In the rows, zero is written as 128.
One turn sends every row of this set to another row. A few are shown first. Where does it send the rows asked after them?
gite: [130 114 138 120 117 126 145 142 113 161 150 127 103 141]
teba: [149 153 151 118 141 103 156 142 128 132 125 116 112 139]
gekiv: [142 140 149 134 141 131 161 142 127 158 144  81  86 133]
kofe: [148 134 147 146 138 131 165 144 123 149 109 124  84 136]
bup: [125 136 135 140 135 138 164 131 123 152 141 120 154 127]
fevi: [127 139 162 115 147 127 153 133 119 150 149 143 117 137]
ziger: [134 139 134 133 136 117 162 137 123 157 148 150  85 121]
Tefin: [121 137 122 128 141  91 161 134 120 153 155 129 115 113]
kaz: [124 124 116 120 130 124 146 128 118 154 129 128  99 139]
vopob: [142 127 165 135 139 121 182 123 101 164 152 127 121 137]
vitas: [130 134 153 139 136  95 169 142 125 158 143 150 104 131]
pefin: [151 119 160 136 130 106 146 121 104 151 130 105  99 133]
sud: [136 122 151 129 121 101 181 132 124 159 155 124 135 133]
nud: [127 147 118 136 137 131 161 126 128 152 124 141 131 130]
Difol: [155 113 145 154 137 132 170 128 106 161 141 122 124 111]
dem: [130 149 153 145 125 133 176 141 129 142 114  86 117 133]
mago: [137 137 147 140 137 124 165 136 123 152 145  88  74 124]
vuko: [133 131 155 128 128 128 186 119 103 159 135 104 121  99]
Zuzul: [138 144 131 145 151 132 179 132 118 171 146 125 123  97]
vuv: [131 157 137 153 150 115 135 132 135 155 128 105 100 128]
sarib: [134 148 162 164 136 117 163 122 116 159 116  97 112 112]
bapi: [118 139 139 132 132 125 157 145 128 155 138  78  91 117]
feme: [128 145 141 140 110 101 180 137 124 146 131 120 135 108]
Fizo: [148 130 135 130 135 140 174 136  99 180 143 120 107 112]
Foz: [138 129 119 122 136 144 165 143 110 171 127 119 110 141]
kig: [136 147 120 138 133  94 164 130 124 155 139 141 122 132]
liku: [121 123 163 148 146 131 167 131  97 162 151 133 120 121]
lil: [113 157 148 159 142 110 146 133 130 152 132 106 102 109]
Zeki: [148 132 122 135 141 143 178 146 131 143 125 125 128 123]
kegov: [132 142 170 159 132 114 159 134 134 141 147 102 110 146]
gog: [152 127 131 128 138 100 164 133 126 148 146 117 141 114]
zup: [136 148 138 136 128 100 165 131 128 153 125  79 109 113]
dida: [139 139 161 115 137 138 163 140  95 154 151 126 108 136]
Bagu: [124 156 150 145 159 121 140 136 134 152 122 109 101 125]
kego: [125 135 144 129 127 152 165 142 123 156 127  87  96 121]
pitaf: [135 116 123 141 118 118 182 137 126 163 156 108 127 117]
mag: [118 129 121 124 131 146 170 157 117 150 139 120 113 137]
zamig: [121 134 128 134 127 136 166 136 121 164 104 114 128 109]
vumu: [119 156 130 141 131 101 147 137 143 150 125 110 110 110]
Zomob: [112 144 173 150 130 128 164 138 127 139 143  94 112 131]
Dek: [126 140 182 153 125 114 165 126 118 148 148 106 116 116]
Nuv: [127 140 166 151 122 112 148 143 127 138 144  97 112 145]

vumu goes to kego
gekiv goes to kegov
fevi goes to ziger
Now these:
Tefin goes to mag
lil goes to bapi
dem goes to sarib
zamig goes to vuko
Foz goes to vopob
teba goes to kofe
Fizo goes to sud
Zuzul goes to pitaf
Zeki goes to Difol
dida goes to vitas
Bagu goes to mago

One turn sends every row of this set to another row. A few are shown first. Where does it send the rows asked after them?
Z: [134 129  94 118  97 123 139 132 135 140 129 135 126 127 117 115 130]
P: [127 115 138 155 116 146 133 123 145 150 125 134 116 123 131 156 105]
F: [144 140 102 132 110 117 134 138 117 144 132 138 125 131 108 112 134]
W: [134 132 159 140 142 128 128 133 131 134 132 125 122 127 123 112 140]
B: [134 123 139 114 154 128 146 126 136 146 129 128 126 131 127 157 157]
D: [132 123 135 111 151 130 152 124 132 143 130 129 128 132 130 164 154]
X: [134 122 153 128 162 143 138 131 127 133 129 131 122 124 119 121 106]
K: [136 118 136 156 119 140 124 122 138 157 135 139 119 131 128 162 104]
G: [135 123  87 120 117 143 134 149 121 131 124 127 124 127 113 123 106]
N: [134 120 133 111 154 128 149 125 141 145 128 126 129 134 128 159 151]
C: [127 141 102 131 104 127 151 140 114 130 121 133 123 123 118 115 132]
U: [131 123 140 163 125 141 137 129 134 149 127 136 120 129 127 159 100]
Q: [119 110 149 110 126 161 130 113 122 134 140 139 113 113 135 140 125]
J: [141 122 119 114 137 116 138 124 144 137 145 122 147 150 130 139 105]
R: [115 125 134 116 106 142 143 116 110 127 144 131 126 127 146 152 138]
L: [142 114 128 106 143 138 129 117 119 142 154 139 134 136 126 153  97]
V: [140 122 102 127 119 143 115 147 127 139 126 130 113 119 106 108 126]
Y: [135 130  98 126 110 148 125 145 100 134 133 136 115 121 112 129 127]

Z goes to C
D goes to B
J goes to R
Now these:
P goes to U
G goes to Y
L goes to Q

One turn sends every row of this set to another row. A few are shown first. Where does it send the rows asked after them?
moro: [133 113 125 119 110 117 119 124 122 142 147 148 119 123 135 109 104]
bileb: [ 91 130 129 124 132 147 113 133 128 139 127 121 115 130 112 127 120]
ragif: [143 138 124 139 136 113 121 104 127 141 128 133 148  98 127 138 146]
Godi: [115 134 130 125 126 144 127 135 120 142 120 137 135 163 121 110 116]
pas: [117 135 121 123 158 146 133 127 135 120 113 121 114 124 107 130 135]
rer: [117 138 136 124 110 144 117 126 130 147 140 134 121 142 104 120 126]
Mepo: [ 94 117 111 131 147 124 109 133 115 142 117 143 153 132 125 121 126]
muvan: [120 141 115 122 124 126 116 108 132 152 138 136 168 118 138 110 113]
Dut: [134 115 117 133 122 117 139 118 104 148 134 146 140 146 155 135 117]
nuno: [117 125 108 117 124 110 147 119 123 119 133 147 128 125 159 149 133]
tud: [119 137 132 125 139 135 115 142 143 129 107 119 152 106 116 129 122]
Lapil: [122 124 108 114 131 100 132 122 113 124 130 152 145 140 148 151 130]
tagun: [111 151 125 125 138 142 122 102 129 149 129 123 133 148 125 105 113]
tegot: [139 133 110 133 147 131 137 115 121 140 124 129 163 114 131 153 141]
lobi: [114 144 132 112 121 136 114 115 138 137 141 126 108 137 110 115 112]
tuve: [114 113 116 128 113 128 143 146 134 133 122 160 135 140 135 121 134]
loveg: [104 132 125 124 136 142 135 119 132 135 123 127 101 147 132 110 112]
Pide: [147 133 134 128 125 152 133 121 130 140 139 121 115 111 111 125 126]
dusi: [ 96 150 129 115 129 149 116 131 134 133 125 124 137 137 113 117 123]
Gaf: [134 132 123 118 136 111 140 134 137 103 110 144 130 112 138 133 141]
tor: [ 89 132 112 124 137 140 135 125 137 126 121 133 134 107 151 110 125]
viviz: [135 116 123 125 143 102 125 140 123 113 109 147 130 121 126 142 137]
dun: [106 114 111 143 132 125 121 103 130 163 141 132 125 107 135 127 123]
vidop: [109 116 111 132 138 126 145 117 112 137 126 132 129 126 169 137 113]
voz: [129 131 129 116 143 151 125 151 123 120 115 124 139 126 110 128 120]
sif: [136 125 110 121 154 125 133 113 124 130 129 116 139  98 144 151 114]
Robod: [117 136 105 125 135 108 132  96 119 138 139 138 147 120 152 150 136]
lov: [149 130 138 130 113 126 129 129 149 137 127 136 117 118 108 127 132]
lok: [123 124 113 123 123 114 130 114 110 139 142 137 150 113 159 151 121]
ruv: [126 136 109 123 135 112 147  93 124 135 133 140 127 141 161 126 121]
bape: [115 134 108 129 143 119 138 110 112 139 120 140 159 148 155 132 126]
Fug: [144 130 127 129 135 112 116 112 124 135 132 125 140  87 138 136 122]
Rofe: [112 124 132 138 122 153 125 124 117 158 133 122 121 136 130 115 109]
rupo: [107 122 107 108 142 104 128 121 142 120 121 150 119 142 134 115 113]
fid: [153 137 112 109 139 117 151 118 137 112 125 140 134 128 137 140 130]
mosar: [149 143 128 117 144 134 114 110 127 138 135 124 129 130  97 122 120]
lediz: [109 129 126 135 151 130 117 130 146 133 107 118 129 105 112 136 132]
pob: [149 136 134 117 129 110 115 119 148 131 126 134 119 125 104 124 119]
Gak: [152 109 114 123 139 114 141 130 119 127 127 143 125 129 127 155 128]
gemav: [127 138 115 128 121 116 131  98 138 144 140 156 126 140 122 106 141]

gemav goes to muvan
tud goes to viviz
Now these:
pas goes to fid
lobi goes to Robod
vidop goes to loveg

One turn sends every row of this set to another row. A few are shown first. Where does it send the rows asked after them?
Kora: [124 150 137 122 133 123  98 114 111 136 129 112 127]
Timo: [128 115 126 142 131 115 119  95 111 123 141 103 121]
vot: [149 118 126 123 103 124 150 108 106 128 137 101 137]
pir: [121 157 137 117 126 120 163 122 133 148 130 133 131]
fube: [129 134 123 127 114 109 168 138 135 139 124 120 126]
bek: [133 160 137 119 123 132 136 137 113 114 137 116 142]
vuz: [121 109 134 128 129 119 170 118 130 135 144 132 133]
reg: [161 120 124 131 112 121 134 134 132 149 136 100 138]
Dokor: [135 107 117 143 122 109 148 105 122 154 149 119 128]
mogi: [130 145 149 130 134 122 129 122 100 134 141 148 127]
ker: [151 117 154 133 129 126 114 120 132 150 148 123 133]
padar: [117 125 154 135 151 126 144 118 138 129 131 132 134]
vef: [123 136 124 124 152 132 162 117 131 139 129 132 141]
Nifu: [109 124 137 130 131 113 113 116  96 135 115 118 125]
bik: [128 117 107 115 112 117 137 108  97 143 146 107 134]
noku: [154 101 131 129 121 121 130 123 129 155 149 119 138]
dofi: [158 137 148 135 119 125 118 131 136 144 135 104 133]
Fal: [141  99 125 123 142 132 123 106 114 129 131 120 141]
nife: [104 108 130 116 124 119 126 113 101 126 129 108 140]
ril: [127 131 115 112 122 119 148 136 111 134 124 111 164]
Nudog: [144 148 141 116  94 110 125 124 119 140 124 113 122]
Kova: [124 116 128 123 133 110 141 121  98 153 128 142 150]
Muf: [127 150 139 131 128 121 113 126 152 133 136 103 131]
loz: [151 104 122 137 125 127 154 122 135 126 137 116 134]
dup: [120 116 130 120 139 126 113  97 101 138 148 122 134]
Zufiv: [125 146 131 125 132 129 175 115 126 139 134 123 139]
bogit: [123 126 119 129 133 113 100 114 127 122 131 107 118]
dirif: [131 169 127 132 133 120 153 124 112 134 141 124 135]
Tupu: [125 145 107 118 137 124 157 128 120 131 146 120 151]
bok: [132 135 117 132 107 103 141 124 138 153 127  94 138]
big: [118 146 130 117 146 123 149 125 138 147 125 142 134]
pife: [135 129 141 116 133 118  98 122 126 140 118 133 127]
Zol: [119 157 142 128 141 110 140 116 114 153 135 139 142]
rozeg: [124 119 129 131 103 100 130  98 112 137 140  99 124]
Mar: [153 135 142 142 104 115 153 125 133 136 125 108 126]
biko: [119 130 122 118 105  98 110 117 128 136 131 103 121]
pazul: [113 134 123 114 146 114 144 119 122 149 141 136 158]
kosaf: [137 134 160 130 117 111 124 126 147 145 121 127 129]
Fizaz: [135 103 139 125 138 123 125 123 149 136 132 135 137]
mesis: [131 152 114 117 107 113 122 124 107 140 127  97 127]
Meb: [118 140 128 128 114 115 121 128  97 124 124 116 109]
lak: [124 150 142 134 136 116 142 138 143 133 112 121 127]
pef: [114 124 120 114 107 122 134 126 101 115 138 105 125]
vupek: [129 122 139 141 143 126 120 107 135 134 157 129 121]

Tupu goes to pazul
Kova goes to mogi
Now these:
Fizaz goes to kosaf
Zufiv goes to vef
vuz goes to padar
reg goes to noku
vupek goes to Muf
mesis goes to bik
Meb goes to pef
Fal goes to pife
bogit goes to biko

